In the rows, zero is written as 128.
Each path below is one point turned by a fixed rotation once a step. After each direction that follows a path, write how fast that rotation turns it, in degrees each step (0 if it stays still).
Each turn is a multiple of 5 degrees from 10 to 175, or 0.
Rotation 1:
[135 115 131 143 138 139 120 140 111 143 117 117 129 142 131 126 147 141
 132 126 124 117 114 118 126 117 143 135 114 128 133 122 141 143 124 127
 125 130 138 125 128]
[128 125 137 139 130 136 122 138 116 136 129 120 117 137 136 127 142 146
 131 132 131 114 111 129 138 115 128 132 123 129 142 120 146 149 136 125
 136 140 138 116 137]
[122 121 139 143 142 130 127 131 113 139 127 121 120 145 129 126 139 134
 138 134 121 117 107 129 135 116 142 143 115 128 138 125 144 139 136 119
 123 125 139 125 120]
[133 123 122 136 130 131 120 144 115 137 122 116 120 137 142 132 137 141
 128 134 119 120 111 134 133 113 142 137 119 129 146 122 147 137 120 118
 130 130 135 113 131]
[119 115 138 142 131 132 127 133 122 139 129 116 121 137 134 121 139 146
 132 129 127 111 108 136 136 117 146 138 106 126 138 132 132 138 128 127
 138 135 137 120 130]
[134 117 136 140 138 140 124 147 110 144 119 121 135 144 137 128 135 142
 130 132 120 120 118 133 132 121 144 143 122 125 134 120 144 145 129 130
 133 128 139 126 132]
[130 118 129 138 127 139 126 136 112 143 126 114 115 138 135 130 146 143
 135 122 133 114 111 120 133 114 135 131 114 130 137 118 138 143 132 129
 127 136 140 116 133]
[124 123 143 143 143 130 116 138 118 136 123 125 122 141 127 122 143 142
 130 139 123 115 112 128 135 116 134 136 119 128 140 128 148 147 136 118
 132 134 137 125 126]
[128 125 129 139 130 134 132 134 111 137 130 115 119 143 142 131 135 135
 137 131 124 121 104 136 135 114 140 143 124 126 142 118 148 135 130 119
 125 127 138 116 129]
[125 117 129 138 136 124 119 140 117 139 123 117 119 135 132 128 141 143
 131 133 120 112 115 130 134 115 148 136 103 133 145 129 135 140 120 124
 132 129 135 118 125]
[125 116 136 141 128 142 126 144 121 142 121 119 127 142 141 123 133 148
 129 131 124 120 109 140 135 119 143 140 122 120 134 128 143 139 131 126
 141 135 138 121 135]
[135 118 135 143 136 136 128 133 107 141 129 116 131 140 133 127 146 140
 135 124 129 114 114 123 129 117 143 141 112 130 135 118 135 145 126 134
 125 129 141 123 130]
[127 121 133 134 133 136 117 146 116 143 119 124 114 140 132 132 140 144
 131 134 124 116 117 126 138 117 130 130 120 130 140 121 147 148 139 124
 133 137 139 118 132]
[124 121 137 147 136 135 128 128 117 135 128 116 120 143 133 121 144 137
 135 131 127 118 100 128 131 113 139 138 120 124 137 126 147 136 132 115
 125 132 137 123 125]
[132 127 131 137 136 124 122 141 111 135 129 119 124 136 139 131 135 141
 130 138 118 115 116 137 136 115 142 142 116 132 150 120 144 143 122 123
 131 127 137 115 130]
[118 111 130 137 128 136 128 140 121 145 121 116 115 142 136 128 134 143
 135 127 124 116 108 135 137 117 147 137 109 125 136 130 136 133 131 125
 135 132 138 119 128]
[137 118 136 146 137 138 120 141 114 139 121 118 137 139 136 121 144 146
 126 131 123 117 114 129 127 118 145 139 119 125 135 125 141 144 121 127
 133 132 136 125 133]
[128 122 136 136 129 138 130 137 110 142 131 119 118 139 136 132 139 143
 136 127 132 113 115 129 139 118 133 137 117 130 139 116 139 148 139 133
 133 135 143 117 136]
[125 117 136 142 142 133 118 138 115 141 118 123 119 145 126 126 144 137
 134 133 121 118 111 120 132 116 139 134 116 128 136 126 147 142 135 118
 124 130 138 126 121]
[131 128 130 141 129 133 124 136 115 132 130 115 120 137 142 127 139 142
 130 134 125 119 104 135 135 112 136 137 126 126 146 121 149 139 125 116
 131 134 135 113 134]
[120 118 137 139 137 125 127 134 116 140 130 119 120 139 132 127 136 139
 136 133 121 112 113 136 138 118 148 143 105 131 143 128 134 139 128 126
 132 127 138 120 124]
[131 114 127 137 130 141 122 150 117 145 114 118 127 143 141 129 134 144
 128 130 119 122 113 134 132 118 145 138 120 123 136 125 145 138 125 125
 135 130 137 121 132]
[130 118 137 144 130 137 127 132 115 139 131 114 126 136 134 123 148 146
 132 123 134 111 109 124 131 115 139 135 111 128 136 123 134 144 127 132
 132 137 139 120 134]
[127 122 141 137 141 134 120 144 112 142 122 127 124 144 130 130 137 141
 133 137 122 116 118 130 137 120 133 139 121 129 138 120 147 151 140 126
 132 131 140 125 129]
[127 121 126 141 130 137 127 133 114 139 125 113 114 143 137 129 143 136
 136 127 127 120 102 124 132 111 138 135 120 127 138 121 148 134 131 116
 122 131 138 117 127]
[127 125 136 141 138 122 117 138 118 132 129 120 122 134 133 124 141 144
 127 139 120 112 113 134 135 114 141 138 112 131 149 129 141 144 122 119
 135 132 134 118 129]
[122 116 134 138 129 138 133 139 116 143 125 117 123 144 141 129 129 141
 136 130 122 120 108 142 138 120 147 146 117 123 136 124 141 135 133 126
 135 128 139 119 130]
[136 115 129 141 135 135 120 141 112 142 120 115 129 138 134 127 146 143
 130 126 123 115 116 122 127 116 147 135 109 129 137 124 136 141 119 130
 128 130 137 122 129]
[125 120 140 139 129 140 122 141 118 141 126 121 120 138 136 126 139 148
 130 131 131 114 113 131 138 118 131 134 121 126 137 123 142 149 139 129
 140 141 140 119 138]
[128 121 139 144 142 135 128 131 109 140 127 120 124 146 129 126 143 134
 138 130 125 117 108 124 131 116 140 142 118 127 135 120 145 142 135 122
 121 126 140 126 122]
[131 126 125 135 131 128 118 143 114 136 124 118 114 136 138 133 139 141
 130 135 121 117 113 130 136 113 136 133 119 132 148 120 148 142 126 118
 130 132 136 112 131]
[117 116 138 143 133 131 128 131 123 138 128 117 119 140 133 121 137 142
 134 132 124 115 104 137 137 116 147 140 110 125 139 133 137 135 130 120
 135 132 136 121 126]
[127 127 128 131 126 129 124 128 134 126 126 127 127 126 128 123 132 132
 124 128 130 128 124 126 126 126 127 123 129 126 127 133 129 127 126 124
 131 133 125 128 130]
120
[127 126 130 131 132 125 129 123 128 128 130 127 129 128 123 125 132 126
 130 126 129 126 127 124 126 127 131 128 122 129 127 131 124 127 126 129
 125 126 128 131 123]
160
[132 133 131 129 129 128 129 126 130 134 123 130 124 125 126 128 127 127
 131 127 130 124 125 128 129 129 132 126 131 126 131 130 128 130 125 129
 128 123 130 128 131]
0
[132 128 126 131 128 132 130 127 126 128 126 126 133 131 130 127 129 125
 128 127 127 132 125 127 124 127 130 130 133 125 125 127 132 125 125 125
 124 125 128 130 127]
135
Rotation 2:
[136 119 118 121 122 127 132 121 123 142 116 128 125 119 125 116 119 133
 130 147 125 131 131 133 131 129 122 122 150 129 151 140 130 117 123 136
 132 108 129 144 149]
[130 120 119 115 121 126 133 123 125 141 118 128 123 117 127 120 117 132
 126 148 127 130 127 126 126 127 131 123 149 129 152 139 135 118 116 134
 130 109 133 141 150]
[130 119 121 114 124 135 132 129 125 134 115 124 126 116 131 121 117 130
 126 147 131 131 128 124 121 127 139 125 152 124 152 138 135 118 114 129
 127 111 132 143 148]
[134 118 122 119 127 141 129 132 124 129 111 122 129 117 130 118 120 129
 129 145 131 133 133 130 123 127 137 124 156 122 149 138 131 117 119 127
 127 112 128 148 143]
[138 119 120 125 127 137 129 129 123 133 110 124 130 118 127 114 120 129
 130 145 127 133 137 136 129 129 127 122 156 124 148 140 126 116 125 131
 129 111 125 150 142]
[137 120 118 124 123 129 130 122 123 140 114 127 127 119 125 114 119 131
 129 146 125 131 133 136 132 129 122 121 152 129 150 141 128 117 125 135
 131 109 127 146 147]
[133 120 118 117 121 125 132 120 125 143 118 128 125 117 128 119 118 131
 127 148 126 130 128 130 129 128 126 123 148 130 152 141 133 118 118 135
 131 109 132 141 151]
[130 118 120 113 123 132 133 126 125 137 117 125 126 117 131 122 118 132
 127 147 129 131 127 125 123 126 136 125 150 126 153 139 136 119 114 131
 128 110 134 142 150]
[132 118 121 117 127 140 131 133 123 131 113 123 127 116 130 120 119 130
 129 146 131 133 132 127 121 127 138 125 155 122 151 137 133 118 117 128
 127 111 131 146 144]
[136 119 120 124 127 139 129 132 122 130 110 124 128 118 127 115 120 129
 130 145 129 134 136 133 126 129 131 122 157 123 148 138 128 116 124 129
 128 111 126 150 141]
[137 122 119 125 123 130 130 124 123 136 111 126 128 118 125 114 119 129
 128 146 126 131 135 136 131 129 124 120 154 128 148 141 127 116 127 134
 130 110 125 148 145]
[135 121 118 119 121 126 132 119 125 142 116 127 127 118 127 117 118 130
 126 147 126 129 130 133 130 128 124 122 149 130 151 142 131 117 121 135
 131 109 129 143 151]
[131 118 119 113 122 130 132 122 126 141 119 125 127 117 131 121 118 132
 127 148 128 130 127 127 125 126 132 125 148 126 153 140 135 119 114 132
 129 110 134 141 152]
[130 117 121 115 126 138 131 131 123 134 116 124 127 117 131 121 120 132
 130 147 130 133 130 126 121 127 137 126 153 123 152 136 135 119 114 129
 127 111 133 144 146]
[134 119 121 122 127 140 130 135 122 130 110 124 127 118 127 117 119 131
 131 146 130 134 134 129 124 129 135 123 158 123 149 137 130 116 122 128
 129 111 128 149 141]
[137 122 120 126 125 133 130 128 123 132 109 126 127 117 124 113 118 128
 128 145 127 132 135 134 129 129 127 120 156 127 148 140 127 115 127 132
 130 110 124 149 143]
[136 122 119 121 122 126 131 120 126 139 114 126 128 117 127 115 117 128
 125 146 126 129 131 135 132 128 124 121 150 129 150 144 128 117 124 135
 130 110 126 145 150]
[133 119 119 115 122 128 132 119 126 142 118 125 128 117 131 120 119 130
 126 147 127 129 128 131 128 126 128 124 147 127 152 142 133 119 116 133
 129 110 132 141 153]
[131 115 119 113 125 136 132 128 123 138 118 124 128 118 131 122 120 133
 130 148 130 132 129 127 122 126 135 127 151 123 153 137 136 119 113 130
 128 110 135 142 148]
[133 117 121 119 127 139 131 135 122 131 113 125 125 118 127 119 120 133
 132 147 130 135 133 127 123 128 135 124 156 123 151 135 133 117 119 128
 129 110 130 147 141]
[135 122 120 125 125 135 130 132 123 130 109 126 125 117 124 114 117 130
 128 146 128 133 135 131 127 130 131 120 157 126 148 138 129 115 126 131
 130 110 125 150 141]
[136 123 120 123 122 128 130 123 126 136 111 126 127 116 126 114 117 126
 124 145 127 129 133 135 131 129 126 119 153 129 148 143 127 116 125 133
 130 111 124 148 147]
[134 120 119 117 122 128 131 117 127 141 117 124 130 117 131 117 118 128
 125 146 127 129 129 134 129 126 127 124 148 127 151 144 131 118 119 134
 129 111 130 143 153]
[132 115 119 113 124 134 132 124 124 141 119 124 129 118 132 121 121 132
 131 147 129 132 129 129 125 125 131 127 149 124 153 139 135 120 114 132
 128 110 135 142 151]
[132 115 119 117 126 138 132 133 121 135 115 125 125 119 128 121 121 135
 133 148 129 135 131 126 122 128 134 126 154 123 152 135 134 119 117 129
 129 109 133 145 143]
[134 121 120 123 126 135 131 135 122 130 110 127 123 118 123 116 118 132
 130 147 129 133 134 128 125 130 133 121 158 126 149 136 131 116 124 130
 130 109 127 148 140]
[135 124 120 124 123 130 130 127 126 132 109 126 126 116 125 113 116 126
 124 145 127 130 133 133 129 129 129 119 155 128 148 142 128 115 126 132
 129 111 124 149 144]
[135 121 120 119 122 128 130 118 127 138 114 123 131 116 130 116 117 125
 123 145 127 128 130 135 130 127 127 122 149 128 150 145 129 118 121 133
 129 112 127 145 151]
[135 116 119 115 124 133 131 120 125 142 119 123 132 118 133 120 121 131
 129 146 128 131 130 133 127 125 128 127 148 125 152 141 133 120 115 132
 128 111 133 142 152]
[133 114 119 116 126 137 132 129 121 139 117 125 126 120 129 121 122 136
 135 148 129 135 131 128 123 127 131 127 152 123 152 135 135 119 116 130
 129 109 135 143 146]
[132 119 120 121 126 136 132 135 121 132 112 128 122 119 124 118 119 134
 132 148 129 135 133 126 124 129 134 122 156 125 150 134 133 117 121 130
 130 108 130 146 141]
[134 124 120 123 123 131 131 130 125 130 108 127 124 116 124 114 115 128
 124 146 128 131 133 129 127 130 132 118 156 128 148 140 130 116 125 131
 130 110 125 149 143]
[130 123 128 128 132 136 127 131 126 128 129 125 132 130 131 129 132 130
 133 128 129 131 131 130 126 127 128 132 129 123 128 126 127 129 127 126
 127 129 129 129 126]
70
